One turn sends every row of this set to another row. A few are shown first. Where does it send the rows asked after them?
pano: [-0.03, -0.12, -0.10, -0.02,  0.35,  0.00, -0.15,  0.03, -0.01,  0.22,
 -0.10,  0.16]
resa: [ 0.00,  0.02,  0.06, -0.07,  0.17, -0.07,  0.19, -0.18, -0.25,  0.13,
 -0.16,  0.14]
dati: [ 0.05,  0.05,  0.00, -0.04,  0.29, -0.04,  0.01, -0.01, -0.12,  0.18,
 -0.32,  0.26]
vok: [-0.07, -0.13,  0.06, -0.12,  0.19,  0.25, -0.05, -0.32, -0.05, -0.11,
 -0.18,  0.38]
Paku: [-0.09, -0.15,  0.07, -0.14,  0.15,  0.25, -0.02, -0.32, -0.05, -0.09,
 -0.06,  0.35]
zar: [ 0.23,  0.31,  0.09, -0.20, -0.09, -0.28, -0.23, -0.04,  0.15, -0.01,
  0.12,  0.06]
letu: [ 0.24,  0.02, -0.05, -0.14,  0.08, -0.06, -0.38, -0.18,  0.31, -0.30,
 -0.31, -0.01]
kunin: [ 0.23, -0.07, -0.04, -0.18, -0.01, -0.02, -0.36, -0.13,  0.32, -0.29,
 -0.01, -0.09]
Kati: [-0.10,  0.16, -0.21, -0.20, -0.12, -0.26, -0.03, -0.13,  0.25,  0.08,
  0.00,  0.39]
toka: [ 0.04,  0.22, -0.15, -0.18, -0.31, -0.17,  0.00, -0.12,  0.15,  0.08,
 -0.10,  0.35]
keriz: [ 0.10,  0.30,  0.08, -0.22,  0.02, -0.41, -0.13, -0.18,  0.12, -0.04,
  0.16,  0.07]
far: [ 0.13,  0.04, -0.03, -0.14,  0.15, -0.19, -0.21, -0.39,  0.22, -0.36,
 -0.32, -0.04]
Revad: [ 0.20, -0.03,  0.05, -0.22, -0.13, -0.07, -0.14, -0.27,  0.19, -0.35,
  0.06, -0.14]
fus: [-0.03, -0.20,  0.02, -0.10,  0.10,  0.34, -0.13, -0.33, -0.07, -0.07,
 -0.10,  0.25]
las: [ 0.07,  0.34,  0.06, -0.18,  0.13, -0.46, -0.14, -0.29,  0.10, -0.06,
 -0.04,  0.06]
Tuzip: [ 0.10,  0.31, -0.02, -0.11,  0.21, -0.42, -0.31, -0.24,  0.17, -0.02,
 -0.20,  0.06]
vulud: [ 0.01, -0.14,  0.08, -0.14,  0.06,  0.34, -0.10, -0.21, -0.04, -0.08,
 -0.10,  0.37]
ruzu: [ 0.25,  0.24,  0.00, -0.07, -0.14, -0.21, -0.35, -0.29,  0.04, -0.01,
 -0.05, -0.20]
suno: [-0.17,  0.11, -0.31, -0.06, -0.03, -0.26, -0.14, -0.43,  0.18,  0.08,
 -0.27,  0.18]
fugam: [ 0.10,  0.20, -0.10, -0.07,  0.19, -0.34, -0.46, -0.21,  0.22,  0.01,
 -0.10, -0.05]
Levav: [-0.04, -0.16,  0.07, -0.16,  0.11,  0.30, -0.07, -0.23, -0.03, -0.08,
 -0.03,  0.37]
konab: [ 0.02,  0.04, -0.27, -0.08, -0.38, -0.05, -0.18, -0.26,  0.14,  0.12,
  0.03,  0.04]
tige: [-0.21,  0.09, -0.26, -0.14, -0.01, -0.32, -0.03, -0.34,  0.22,  0.08,
 -0.04,  0.28]
Zunaz: [ 0.00,  0.01, -0.35, -0.03, -0.22, -0.05, -0.35, -0.22,  0.24,  0.16,
 -0.11,  0.08]
Daniz: [ 0.19, -0.01,  0.00,  0.01,  0.04,  0.14, -0.09,  0.02, -0.17,  0.20,
 -0.28,  0.10]
Vugo: [ 0.06,  0.17, -0.17, -0.14, -0.44, -0.09, -0.02, -0.25,  0.07,  0.07,
 -0.06,  0.15]
Tuko: [ 0.01, -0.01, -0.01, -0.22,  0.21, -0.27, -0.11, -0.37,  0.28, -0.36,
 -0.05, -0.01]
Vazuf: [ 0.08, -0.07, -0.03,  0.05,  0.09,  0.07, -0.02, -0.23, -0.26,  0.16,
 -0.23, -0.06]
subiz: [ 0.02, -0.16,  0.06, -0.10,  0.05,  0.36, -0.10, -0.30, -0.07, -0.08,
 -0.15,  0.31]
Pipam: [ 0.11, -0.09,  0.00, -0.07,  0.10,  0.11, -0.07,  0.14, -0.06,  0.21,
  0.05,  0.14]
motar: [ 0.32,  0.31,  0.06, -0.15, -0.18, -0.21, -0.29, -0.12,  0.07, -0.01,
 -0.04, -0.04]
Guz: [ 0.13,  0.15, -0.09, -0.06,  0.05, -0.27, -0.44, -0.30,  0.14,  0.02,
  0.00, -0.20]
Zopa: [-0.06, -0.21,  0.00, -0.09,  0.17,  0.31, -0.17, -0.29, -0.01, -0.07,
 -0.10,  0.30]
teg: [-0.05, -0.17,  0.01, -0.10,  0.21,  0.28, -0.15, -0.28, -0.01, -0.07,
 -0.18,  0.36]
kez: [ 0.08,  0.04,  0.02, -0.29,  0.20, -0.23, -0.14, -0.11,  0.37, -0.33,
  0.03,  0.16]
fenur: [ 0.24,  0.15,  0.11, -0.29,  0.03, -0.17, -0.09, -0.05,  0.28, -0.35,
 -0.14,  0.22]
Roful: [-0.03,  0.09, -0.36, -0.01, -0.11, -0.15, -0.31, -0.31,  0.23,  0.13,
 -0.32,  0.16]
Lesap: [-0.03, -0.10,  0.03, -0.09,  0.13,  0.00,  0.13, -0.07, -0.17,  0.16,
  0.14,  0.07]
mafu: [-0.06, -0.19, -0.10,  0.02,  0.25,  0.02, -0.08, -0.18, -0.13,  0.20,
  0.00, -0.05]
lugu: [ 0.26,  0.14,  0.12, -0.25, -0.13, -0.12, -0.03, -0.24,  0.14, -0.38,
 -0.14,  0.02]

Vazuf -> dati
kez -> Revad
zar -> Guz
Where do these go?
Vugo -> Roful
subiz -> teg

